The same turns and mirrors carry the whole set onto itself, and each row onto the other rows of its family. Which rows share a family with each named row? Give them in list order.
These 32 rows form 4 families of 8 rows each.
z312: [-0.08,  0.35, -0.24,  0.10, -0.33,  0.00, -0.04,  0.01]
z790: [ 0.01,  0.18, -0.32,  0.10, -0.40,  0.07,  0.00,  0.01]
z335: [-0.16,  0.36, -0.54,  0.00,  0.29,  0.00, -0.15, -0.20]
z525: [ 0.04,  0.41, -0.40,  0.42, -0.02,  0.07, -0.07, -0.01]
z955: [-0.07,  0.47, -0.44,  0.34, -0.11, -0.04, -0.17, -0.14]
z535: [-0.20,  0.51, -0.46, -0.03,  0.15, -0.02, -0.02, -0.24]
z288: [-0.11, -0.10, -0.31,  0.24,  0.36, -0.28, -0.02, -0.11]
z831: [-0.18,  0.24, -0.35, -0.27, -0.02,  0.08,  0.10,  0.02]
z423: [-0.24,  0.40, -0.29, -0.21, -0.08,  0.04,  0.04, -0.05]
z31: [-0.09, -0.09, -0.07,  0.22,  0.23, -0.20,  0.07,  0.03]
z467: [-0.02,  0.37, -0.24,  0.15, -0.32, -0.06, -0.02, -0.03]
z451: [-0.16, -0.24, -0.40,  0.21, -0.02,  0.17,  0.13, -0.43]
z35: [-0.12, -0.27, -0.20,  0.14,  0.11, -0.07, -0.09, -0.40]
z330: [-0.01,  0.24, -0.09,  0.08, -0.22,  0.02, -0.12,  0.08]
z441: [-0.16, -0.08, -0.45,  0.11,  0.22, -0.03,  0.40, -0.04]
z785: [-0.18,  0.39, -0.26, -0.20, -0.13, -0.01,  0.07, -0.08]
z902: [-0.03, -0.22, -0.20,  0.22,  0.29, -0.14,  0.05, -0.06]
z64: [-0.08, -0.22, -0.25,  0.24,  0.29, -0.08,  0.06,  0.01]
z527: [-0.07,  0.01, -0.39,  0.39,  0.13,  0.05,  0.40, -0.05]
z832: [-0.22,  0.29, -0.22, -0.25, -0.04,  0.13, -0.05, -0.21]
z214: [-0.17,  0.45, -0.53,  0.10,  0.17,  0.20, -0.02, -0.29]
z455: [-0.23, -0.13, -0.10,  0.06,  0.09, -0.10, -0.11, -0.45]
z367: [-0.03,  0.50, -0.44,  0.31, -0.04, -0.07, -0.12, -0.18]
z762: [-0.10, -0.19, -0.45,  0.28,  0.14,  0.14,  0.33, -0.10]
z47: [-0.15, -0.28, -0.19,  0.17,  0.13, -0.05, -0.13, -0.32]
z531: [-0.15, -0.17, -0.40,  0.15, -0.20,  0.07,  0.29, -0.36]
z349: [ 0.01,  0.31, -0.49,  0.37, -0.09, -0.01, -0.25, -0.21]
z272: [-0.12, -0.22, -0.42,  0.21,  0.00,  0.15,  0.21, -0.45]
z11: [-0.11, -0.19, -0.26,  0.27, -0.05, -0.18, -0.14, -0.42]
z107: [-0.04, -0.16, -0.41,  0.28,  0.19,  0.08,  0.35, -0.10]
z654: [-0.22,  0.50, -0.48,  0.04,  0.15,  0.01, -0.09, -0.20]
z65: [-0.20, -0.03, -0.41,  0.24, -0.02,  0.16,  0.23, -0.53]

Which other rows belong to the same family as z902? z312, z955, z423, z35, z272, z107, z654
Which other rows belong to the same family as z65? z790, z335, z831, z31, z527, z455, z349
Which other rows belong to the same family as z64? z535, z467, z451, z785, z367, z762, z47

